In the data rows, the value 128 means zero.
Some points, one per row:
Array([140, 132, 133, 140, 128, 128, 140, 131, 124, 121, 137, 152, 141, 140,
       140, 138, 152])
Array([128, 134, 132, 104, 151, 140, 125, 161, 153, 153, 122, 104, 113, 128,
       151, 127, 108])
Array([140, 122, 147, 128, 128, 140, 131, 153, 135, 146, 120, 128, 135, 140,
       128, 139, 137])
Array([152, 110, 144, 128, 128, 128, 154, 157, 129, 125, 129, 128, 127, 116,
       128, 129, 160])
Array([164,  99, 145, 128, 151, 128, 153, 165, 127, 156, 135,  92, 113, 128,
       140, 101, 140])
Array([ 80, 152, 118, 104, 104, 152,  78, 120, 136, 129,  90, 140, 137, 128,
        94, 171, 103])
Array([152,  86, 161, 140, 104, 128, 151, 131,  98, 135, 120, 128, 145, 140,
       105, 126, 163])
Array([116, 101, 163, 140, 116, 152, 125, 133, 112, 166, 111, 116, 146, 152,
       128, 130, 129])
Array([140, 120, 141, 140, 151, 128, 144, 146, 132, 153, 142, 116, 125, 152,
       163, 114, 128])
Array([ 92, 161, 112, 128, 116, 140,  96, 117, 137, 118, 116, 152, 133, 128,
       117, 158, 114])
Array([164, 120, 107, 140, 163,  92, 163, 118, 122, 119, 174, 104, 105, 116,
       163,  78, 134])
Array([128, 118, 146, 152,  92, 140, 124, 113, 106, 114, 115, 164, 160, 140,
        94, 153, 157])
Array([ 92, 149, 111,  68, 128, 152,  90, 146, 163, 140,  96, 104, 108, 104,
       117, 150,  87])
Array([116, 165,  93, 116, 163, 116, 121, 117, 151, 121, 146, 116, 108, 128,
       174, 116,  95])
Array([ 92, 150, 125, 128, 104, 152,  81, 113, 124, 124,  98, 152, 147, 140,
        94, 171, 117])
Array([ 80, 125, 143, 128,  80, 164,  65,  98, 100, 133,  74, 152, 160, 140,
        59, 178, 121])
Array([128, 137, 128, 140, 104, 128, 136, 123, 128, 106, 133, 164, 144, 128,
       128, 145, 148])
Array([128, 149, 120, 140, 140, 128, 130, 130, 139, 123, 139, 140, 132, 128,
       151, 138, 133])
Array([ 80, 161,  96,  56, 128, 152,  74, 129, 161, 130,  87, 104, 105, 104,
       105, 153,  65])
Array([104, 173,  75, 104, 140, 104, 117, 111, 156,  85, 143, 140,  93,  80,
       117, 117,  89])
Array([152, 122, 130, 152, 104, 104, 153, 101, 104,  90, 145, 164, 148, 128,
       105, 129, 164])
Array([152, 127, 126, 128, 128, 116, 150, 153, 141, 115, 141, 128, 121, 104,
       128, 125, 150])
Array([140, 146, 106, 104, 163, 116, 134, 151, 156, 125, 145, 104,  94, 104,
       151, 106, 115])
Array([140, 134, 128, 116, 128, 128, 139, 152, 146, 120, 133, 140, 126, 116,
       117, 136, 142])
Array([152, 127, 127, 152, 128, 116, 151, 116, 119, 115, 152, 152, 138, 140,
       140, 122, 151])
Array([116, 144, 120,  92, 140, 140, 116, 152, 157, 135, 117, 116, 116, 116,
       128, 143, 113])
Array([152, 122, 129, 152, 151, 116, 148, 115, 119, 141, 161, 128, 137, 152,
       174, 109, 133])
Array([152,  89, 146, 164, 116, 104, 154,  86,  83, 132, 155, 140, 158, 152,
       140, 105, 159])
Array([164, 125, 112, 116, 163, 104, 150, 160, 146, 128, 152,  92,  88, 104,
       151,  90, 130])
Array([104, 129, 143, 104, 116, 164,  96, 144, 138, 160,  88, 104, 133, 140,
       117, 154,  97])
Array([152, 144,  91, 116, 175,  92, 145, 129, 147, 116, 167, 104,  88,  92,
       174,  81, 112])
Array([ 92, 170,  92, 104, 151, 128, 105, 122, 156, 117, 127, 128, 105, 116,
       151, 131,  87])
Array([104, 137, 142, 128, 116, 152, 104, 133, 131, 146, 105, 128, 145, 152,
       117, 157, 112])
Array([152, 121, 125, 164, 116, 104, 156,  91, 104,  95, 157, 164, 149, 128,
       140, 120, 155])
Array([ 92, 142, 120,  68, 128, 164,  85, 145, 156, 147,  84, 104, 115, 116,
       105, 158,  85])
Array([ 92, 118, 154, 128, 104, 164,  95, 124, 116, 160,  88, 128, 150, 152,
       105, 154, 112])
Here are 12 more points, each followed by its number:
Array([ 92, 104, 165, 140, 104, 164, 106, 124, 108, 165,  93, 116, 151, 152,
        94, 142, 119]) 0
Array([128, 161,  72, 116, 128,  80, 145, 100, 146,  57, 166, 152,  96,  68,
       117,  99, 132]) 1
Array([140,  98, 147, 164,  92, 116, 147,  86,  84, 100, 135, 164, 163, 140,
       105, 127, 161]) 2
Array([128, 156, 106, 104, 163, 116, 124, 141, 159, 126, 137, 104, 101, 116,
       151, 117,  99]) 3
Array([128, 140, 129, 140, 116, 128, 128, 133, 135, 119, 128, 152, 140, 128,
       128, 148, 147]) 4
Array([140, 152,  95, 116, 151, 104, 144, 134, 152, 101, 156, 128, 100,  92,
       140, 108, 122]) 5
Array([152, 144, 102, 116, 140,  92, 152, 133, 146,  97, 159, 128, 105,  92,
       140, 105, 133]) 6
Array([164, 119, 119, 152, 116,  92, 167, 103, 109,  90, 160, 152, 132, 116,
       128, 107, 158]) 7
Array([104, 111, 155, 116,  92, 164, 103, 132, 117, 146,  86, 128, 153, 140,
        94, 164, 130]) 8
Array([116, 142, 129, 140, 104, 140, 108, 116, 124, 119, 118, 164, 154, 152,
       117, 160, 139]) 9
Array([116, 154, 110, 104, 140, 128, 113, 146, 161, 126, 121, 128, 110, 104,
       128, 140, 114]) 10
Array([152, 125, 115, 152, 128,  92, 164, 104, 111,  89, 164, 152, 132, 116,
       140, 108, 156]) 11
Which of these numbered points is nearest to each point below, ignoring the direction in which the first points spread most? Its number follows each.
Array([104, 172,  68, 116, 140,  80, 131,  99, 151,  67, 157, 140,  92,  68,
       128, 103, 105]) > 1
Array([128, 106, 139, 176,  80, 116, 133,  66,  74,  89, 132, 176, 170, 140,
        82, 136, 163]) > 2
Array([ 92, 168,  87,  80, 140, 128,  98, 128, 164, 117, 116, 116,  90,  80,
       128, 129,  78]) > 5
Array([152,  99, 158, 140, 104, 140, 146, 131, 106, 128, 119, 140, 150, 140,
       105, 138, 163]) > 8
Array([140, 108, 155, 128, 116, 152, 131, 147, 121, 142, 109, 128, 145, 140,
       105, 147, 150]) > 8
Array([152, 138, 102,  92, 140, 104, 141, 162, 163, 105, 141, 116,  90,  68,
       105, 109, 128]) > 6
Array([140, 110, 152, 152, 116, 140, 141, 133, 113, 140, 128, 140, 148, 152,
       128, 135, 149]) > 8
Array([128, 102, 157, 152,  80, 140, 131, 106,  91, 118, 113, 164, 160, 140,
        82, 145, 159]) > 2
Array([ 92, 175,  82,  92, 140, 116, 102, 113, 158, 101, 126, 128,  99,  92,
       128, 128,  83]) > 5
Array([164, 125, 108, 140, 140,  80, 162, 126, 129,  96, 166, 128, 107, 104,
       140,  91, 146]) > 6
Array([152, 138,  97, 152, 140,  80, 155,  95, 116,  94, 173, 140, 123, 116,
       174,  99, 137]) > 11
Array([164,  51, 146, 164, 104,  80, 172,  45,  46, 107, 159, 128, 148, 128,
       117,  71, 171]) > 2
Array([152, 137, 124, 140, 128, 116, 147, 132, 134, 107, 146, 152, 130, 116,
       128, 131, 152]) > 4
Array([104, 118, 150, 116, 104, 164,  98, 136, 122, 152,  86, 116, 145, 152,
       105, 161, 121]) > 8
Array([116, 126, 140, 164, 104, 140, 122, 111, 108, 127, 124, 164, 158, 152,
       117, 149, 144]) > 9
Array([ 68, 178,  76,  80, 140, 128,  83, 109, 160, 108, 108, 116,  89,  80,
       128, 129,  54]) > 5
Array([140, 142, 109, 116, 175, 116, 136, 151, 154, 136, 148,  92,  89, 116,
       163,  96, 107]) > 3
Array([104, 143, 132, 128, 116, 152,  98, 129, 133, 136, 104, 140, 142, 140,
       105, 163, 121]) > 4
Array([116, 113, 150, 152,  80, 140, 125, 107,  99, 116, 113, 164, 162, 140,
        94, 151, 150]) > 2
Array([116, 140, 129, 152, 116, 128, 119, 109, 119, 117, 130, 164, 155, 152,
       128, 151, 138]) > 9
Array([164, 130, 101, 116, 151,  92, 158, 145, 149,  99, 162, 116,  87,  80,
       128,  86, 142]) > 6
Array([164,  91, 129, 164, 116,  92, 168,  71,  77,  97, 161, 152, 148, 140,
       128,  98, 168]) > 2
Array([152, 149,  74, 128, 140,  68, 156, 100, 135,  67, 175, 140,  92,  68,
       140,  81, 124]) > 1
Array([128, 152, 114, 116, 140, 128, 127, 141, 151, 122, 136, 128, 119, 128,
       140, 133, 123]) > 10
Array([116, 122, 150, 104, 116, 164, 108, 151, 135, 155,  97, 116, 136, 140,
       128, 151, 122]) > 8
Array([ 80, 165, 102, 104, 116, 152,  80, 115, 142, 118,  99, 140, 127, 116,
       105, 164,  93]) > 11
Array([152,  93, 134, 164, 104,  92, 164,  72,  76,  91, 155, 152, 154, 128,
       128, 105, 170]) > 2
Array([ 68, 177,  86, 116, 128, 128,  86, 101, 144, 105, 114, 140, 117, 116,
       140, 148,  84]) > 5
Array([104, 172,  79, 116, 128, 104, 116, 103, 147,  78, 140, 164, 110,  80,
       105, 133, 110]) > 1
Array([140, 140, 105, 128, 175, 104, 141, 129, 140, 133, 161, 104, 105, 128,
       174,  95, 112]) > 3
Array([152, 137,  93, 140, 151,  80, 163, 110, 130,  86, 173, 128, 106,  92,
       151,  88, 137]) > 6
